Each path below is one point turned by a fixed rotation once a step. After each direction that follows a path, write how fast that rotation turns it, in deg/step (0 if it stays still).
Each turn is a multiple of 5 degrees from 10 to 175, or 0.
Each row of a path follows its step; steps can be skipped.

step 1: [-1.590, -0.500, -0.358, 0.180, 4.744, 4.708, 1.022, -2.300, 2.094, -1.014, -2.076, 3.151, -0.569, -0.922, -0.014, -3.699, -0.639, 1.184, 0.465, 1.391, 1.402, 0.803, -0.633, 1.110, 0.480, 2.023, 2.459, 3.714, -0.918, 0.343, 5.013, -4.567, -1.372, 0.939, -4.187, 3.191, -0.696, 2.684, 0.579, -3.723, -0.996, -0.569, -3.816, -0.241, -1.889, -1.191, 1.645, -0.571, -2.114, -1.725, -0.194, 0.103, -0.705, 1.312, 1.401, 4.906, -0.744, 1.062, -3.965, -0.326, -4.776, -1.792, 0.463, -0.213, 2.146, 4.127, 1.458]
step 3: [-1.638, 2.725, 2.771, 0.110, 2.139, -2.921, -3.666, -3.107, -1.015, -1.202, -2.825, -2.690, 3.238, 2.483, -1.866, -3.524, -0.441, -0.364, 2.335, 4.074, 2.836, 2.098, 2.061, 0.500, -2.947, -1.987, 1.849, 0.469, -1.477, -2.847, -1.420, -3.751, -0.719, 1.160, 2.842, -1.153, -0.532, 0.123, -0.547, 3.592, -4.230, 4.461, -0.649, -2.423, -0.775, 2.857, 1.190, -3.841, -2.311, 1.817, -0.195, 3.564, 0.274, 0.244, 2.011, 0.342, 2.456, -1.517, -0.115, 3.462, -3.006, 0.984, 1.218, -0.360, 0.666, -0.439, -2.996]
step 10: [1.366, 0.459, 0.323, 0.115, -2.519, -0.737, 1.151, 2.100, -1.355, -1.770, 2.993, -0.211, -2.106, 0.700, -2.193, -2.931, -3.863, -4.172, -2.340, -1.902, 1.246, -2.439, 1.356, 1.315, -2.839, 0.550, -0.512, 3.174, 0.858, -3.870, -3.556, -0.526, -1.676, -1.609, 2.282, 0.840, -1.703, 1.357, 1.547, 0.137, 2.769, -2.479, 1.635, -2.230, -2.916, -1.187, 3.850, 2.059, -1.112, -1.078, 0.708, -0.405, 3.920, 3.325, -3.672, 1.976, 4.331, -1.187, 0.088, 3.293, 3.515, -2.142, -0.341, -1.860, 2.695, 4.716, -0.355]
step 12: [0.778, 1.934, 0.247, -2.395, -2.152, 1.306, 2.858, -0.757, -0.140, -1.138, 1.209, -0.789, -4.563, 0.582, 2.062, 1.128, -2.001, -1.151, -2.499, -0.508, 1.201, 4.415, -2.035, -0.309, -2.644, -0.944, 0.998, -3.752, -0.468, -3.750, -3.348, 2.336, -1.512, -3.635, 0.037, 3.530, -1.909, 1.290, -3.753, 0.941, -0.149, -2.910, -1.374, 1.468, 1.881, -2.174, 0.227, -3.182, 1.976, 2.705, -1.855, -0.755, -0.147, -1.882, 0.790, 0.314, 4.664, -4.206, 0.442, 0.696, 1.934, 1.383, 1.284, 1.433, -1.400, -7.091, -0.602]
step 15: [-1.010, 1.726, 2.304, -2.674, -0.859, -3.111, 1.284, -3.224, 3.212, 0.353, -0.574, 0.321, -2.581, 0.375, -5.525, 1.225, -1.441, 4.777, 4.481, -2.022, 2.239, -0.902, 0.331, -3.848, -1.763, -2.795, -1.319, 2.573, -0.959, 3.159, -4.174, 0.434, 0.032, -2.839, 1.823, 1.330, -3.115, -0.081, -1.463, 0.551, 1.274, 1.728, 1.021, 2.594, -0.104, -0.877, 2.360, 1.576, -2.298, -1.906, 0.994, 1.186, -2.199, -2.250, -0.841, -3.867, 3.339, 3.402, 0.762, -3.174, 1.637, 2.302, 0.303, -0.744, 3.100, 1.038, -2.066]
step 18: [-0.462, 0.467, -0.720, -0.327, 2.835, 0.888, 0.220, 2.169, 3.365, 6.238, 1.389, -2.321, 2.059, -2.898, 2.006, -3.113, -2.714, -0.782, -1.198, -3.760, 2.196, -0.736, 2.687, -2.376, -0.244, 1.674, 0.931, -0.377, 2.498, 1.132, 4.192, -3.834, -0.233, 1.753, 2.408, -5.341, 0.871, 1.896, 1.500, -1.564, 2.553, 0.933, -1.085, 0.626, -3.696, -1.690, 3.049, 1.312, -0.039, -0.917, 1.750, 0.801, 3.524, -1.287, 0.710, -4.193, 1.619, 0.822, -0.629, -1.534, -2.795, 1.458, -1.121, -4.482, -0.174, 1.881, 0.253]
step 20: [0.573, 2.957, 2.119, -2.338, 0.116, -3.825, -3.019, 0.685, -1.556, 1.418, -0.545, -2.028, -1.205, 2.514, -1.620, 1.866, -1.500, -3.257, 0.680, 0.522, -0.645, 1.306, 1.488, 1.779, -2.165, -5.726, 0.162, -0.502, -2.305, -5.137, 2.261, -1.799, 1.726, -0.899, 1.827, -0.279, -0.286, 3.119, -0.189, 1.473, 2.778, 1.701, 2.737, -0.513, -2.571, -2.663, 2.237, -4.048, 1.424, 2.258, 0.833, -2.128, 2.311, -0.215, -3.292, -0.146, -0.564, 2.542, 1.357, -3.639, 1.101, 1.189, 1.205, 0.914, -1.876, -0.572, 6.512]
step 21: [2.842, -0.938, -0.060, 1.197, 2.238, -2.335, -1.452, 1.669, 0.879, 2.510, -2.682, -0.218, 4.345, 0.888, 5.144, 0.134, 0.746, 0.021, -1.421, 2.923, -1.762, 0.522, 0.948, 0.412, 0.601, 4.316, -3.555, -0.892, -0.677, 1.276, 1.068, 0.680, 1.218, 4.409, 2.197, -0.342, -2.969, 3.823, -2.325, 1.178, -1.081, -1.054, 1.006, -1.721, 1.336, 5.992, 0.622, -2.015, 1.429, -4.098, 1.981, 0.318, -1.981, -2.038, 3.828, -0.024, 0.604, -2.654, 2.650, 1.797, -1.676, -2.911, 1.986, 0.653, -3.714, -3.866, 0.358]
step 24: [-0.326, -1.762, -4.800, 1.160, -0.484, -2.545, 1.099, -4.260, 2.141, -0.933, 1.087, -0.934, -1.452, 0.417, -1.132, 2.868, 2.168, 1.009, 0.771, 2.194, 0.487, 1.954, -3.663, -0.786, 1.755, -2.047, -6.061, 1.929, -2.000, -0.568, 1.033, 2.256, -2.612, -3.386, 1.133, 1.255, 0.135, 0.381, -0.523, 4.692, -2.190, -0.515, -2.384, -0.236, 3.317, 0.912, -0.715, -0.988, 0.302, -0.119, 2.421, 1.853, 1.446, -2.218, -2.715, 5.955, -2.228, -1.560, -3.277, 2.778, -4.147, 2.158, -1.456, 0.232, -1.924, 0.518, 2.120]
step 26: [2.714, -2.691, -1.260, 0.223, 1.281, -0.338, -3.779, -0.699, -2.698, -3.106, 2.808, 2.265, 1.859, -0.136, 1.913, -0.153, -1.103, -4.870, 0.179, -2.396, 1.425, 0.758, 0.149, 1.554, 0.983, 1.719, 0.019, 4.707, 1.199, -0.542, -0.324, -1.113, -2.205, 2.938, -2.961, -2.353, 2.817, 1.418, 0.003, -0.234, 1.187, -0.747, -2.605, 0.699, -0.077, 1.708, -2.989, 5.019, 5.622, -1.446, 0.805, 3.052, -0.245, -0.100, 3.927, 0.805, 1.846, -1.112, -2.595, 4.614, -2.364, 2.931, -0.648, -3.106, 3.335, 1.472, -0.817]
[-0.076, -0.217, -0.466, 0.286, -1.084, 0.105, 0.511, 0.827, 0.078, 0.484, 0.920, -1.033, 1.056, -0.270, 0.719, 0.629, -0.498, 0.004, -0.039, -0.351, 0.057, -0.288, -0.624, -0.154, -0.265, 0.568, -0.140, 0.118, -0.972, -0.369, -0.718, -0.744, -0.661, -0.761, -0.667, -0.642, -0.684, 0.673, -0.434, -0.197, 0.642, 0.190, 1.010, -0.139, 0.102, -0.491, -1.537, -0.879, -0.370, 0.205, 0.128, -0.147, 0.419, 0.318, 0.184, 0.076, 0.064, 0.247, -0.528, -0.309, 0.180, -0.581, -0.266, 0.309, 0.377, -0.132, -0.287] -> 175
[0.570, -0.057, -0.772, -1.000, 0.028, -0.369, -0.011, 0.350, 0.423, -0.676, -0.088, -0.149, -0.737, -0.395, 0.159, -1.009, 0.150, -0.567, 0.032, 1.096, 0.212, -0.406, 0.034, -0.924, 0.220, 0.654, 0.059, 0.597, 0.018, -0.501, -0.386, 0.560, -0.465, 0.125, 0.467, 0.028, -0.082, -0.447, -0.248, -0.752, 0.485, 0.499, 0.767, 1.013, -0.083, 0.176, -0.336, -1.203, 0.019, -0.235, 0.455, 0.807, -0.810, 0.390, -0.698, 0.220, -0.442, -0.328, 0.403, -0.632, -0.369, 0.924, 1.083, 0.523, 0.163, 0.496, 0.511] -> 80
[-0.539, 0.370, 0.547, -1.022, 0.255, 0.606, 0.076, 0.112, 0.749, 0.150, 0.404, 0.088, 0.151, 1.308, -0.083, 0.201, -0.139, -0.212, -0.015, -0.159, 0.221, -0.009, -0.900, 0.212, 0.086, 1.118, 0.347, 0.482, 0.367, 0.495, -0.625, -0.377, 0.319, -0.583, -0.272, -0.663, 0.793, 0.174, 0.417, 0.151, -0.819, 0.558, -0.218, -0.226, 0.210, -0.751, -0.317, 1.007, -0.411, 0.221, -0.023, 0.036, -0.533, -1.218, -0.438, 0.828, 0.338, -0.569, 0.074, -0.167, 0.380, 0.073, 1.585, 0.076, 0.848, -0.244, 0.407] -> 25
[0.516, 0.578, 1.007, -0.898, 1.587, 0.197, 0.055, 1.170, 0.467, -0.012, -0.293, 0.783, 0.437, -0.155, 0.227, -0.107, 0.326, -0.253, -1.131, 0.013, 0.350, 0.526, 0.322, -0.448, -0.255, -0.102, 0.534, 0.271, -0.235, -0.872, -0.236, -1.107, 0.320, -0.312, -0.042, 0.597, -0.122, 0.064, -0.600, 0.056, 0.441, 0.190, -0.767, -0.849, -0.375, 0.270, -0.371, -0.622, 0.022, 0.000, 0.343, -0.977, 0.502, 0.677, -0.202, 0.305, 0.288, -0.972, 0.633, 0.090, 0.282, -0.497, -0.545, 0.126, -0.244, 0.343, 0.459] -> 40
[0.116, 0.222, 0.070, -0.702, -0.364, 0.426, 0.208, 0.365, 0.571, -0.294, 0.027, -0.677, -0.624, -0.633, 0.388, 0.706, -0.448, -1.324, -0.366, 0.097, 0.149, 0.259, -0.377, 0.957, 0.378, -0.930, -0.870, -0.534, 0.529, -0.785, 0.079, 0.829, -0.112, -0.643, -0.283, -1.375, 0.711, 0.076, -0.242, -0.953, -0.324, -0.078, -0.631, 0.060, -0.929, -0.026, 0.314, 0.223, -0.206, 0.481, 0.236, 0.428, 0.379, 0.001, -0.233, 0.238, 1.067, 0.216, 0.148, 0.226, -1.150, -0.086, -0.693, -0.091, -0.367, 0.256, 0.382] -> 175
[-0.135, 0.772, 0.642, -0.394, 0.060, 1.078, -0.188, -0.168, 0.163, 0.196, 0.593, -0.676, -0.401, -0.504, 1.306, -0.787, -0.110, 0.270, -1.081, -0.415, -0.156, -0.344, 0.846, 0.809, -0.142, -0.083, 0.045, 0.983, 0.321, 0.752, 0.388, -0.129, -0.370, -0.246, -0.557, 0.508, 0.131, 0.570, 1.072, -0.192, 0.222, -1.009, 0.286, 0.148, -0.516, 1.166, -1.099, 0.461, 0.410, -0.711, -0.226, 0.178, -0.459, 0.285, -0.316, -0.517, -0.431, 0.392, -0.014, 0.444, -0.261, 0.236, 0.442, -0.199, -0.209, -0.412, -0.044] -> 85
[-0.085, 0.955, -0.668, 0.013, -0.529, 0.059, 0.211, 0.361, 0.145, 0.587, -0.737, -0.067, -0.267, 0.652, -0.469, -1.127, 0.360, 0.999, -0.109, 1.509, -0.231, -0.334, -0.339, -0.507, 0.306, -0.027, -0.076, -0.123, 0.853, 0.015, 0.060, 0.048, -0.271, -0.216, -0.065, -1.111, 0.175, 0.037, 0.230, 0.426, 1.382, -0.318, -0.588, -1.022, 0.475, 0.637, -0.261, 0.249, -0.505, 0.466, 0.114, 0.370, 0.228, 0.681, -0.596, 0.313, 0.794, 0.336, -0.310, 0.749, 0.707, 0.231, -0.539, -0.186, 0.392, -0.609, -0.350] -> 55
[0.137, 0.158, -1.087, -0.074, 0.403, 0.182, 0.807, 0.176, 0.662, 1.373, -0.291, 0.898, -0.217, 0.231, 0.525, 0.023, 0.623, -0.272, 1.292, -0.961, 0.447, 0.314, 0.675, -0.186, -0.828, 0.379, -0.696, -0.598, 0.811, 1.114, 0.187, -0.194, 0.035, -1.363, -0.145, 0.116, -0.805, 0.142, -0.397, -0.279, 0.338, -0.174, -0.176, 0.546, 0.175, 0.610, 0.163, -0.172, -0.509, -0.010, -0.418, 0.325, -0.454, -0.304, -0.130, -0.233, 0.083, -0.857, 0.301, -0.493, -0.729, -0.064, -0.458, -0.061, -0.127, -0.409, 0.044] -> 110
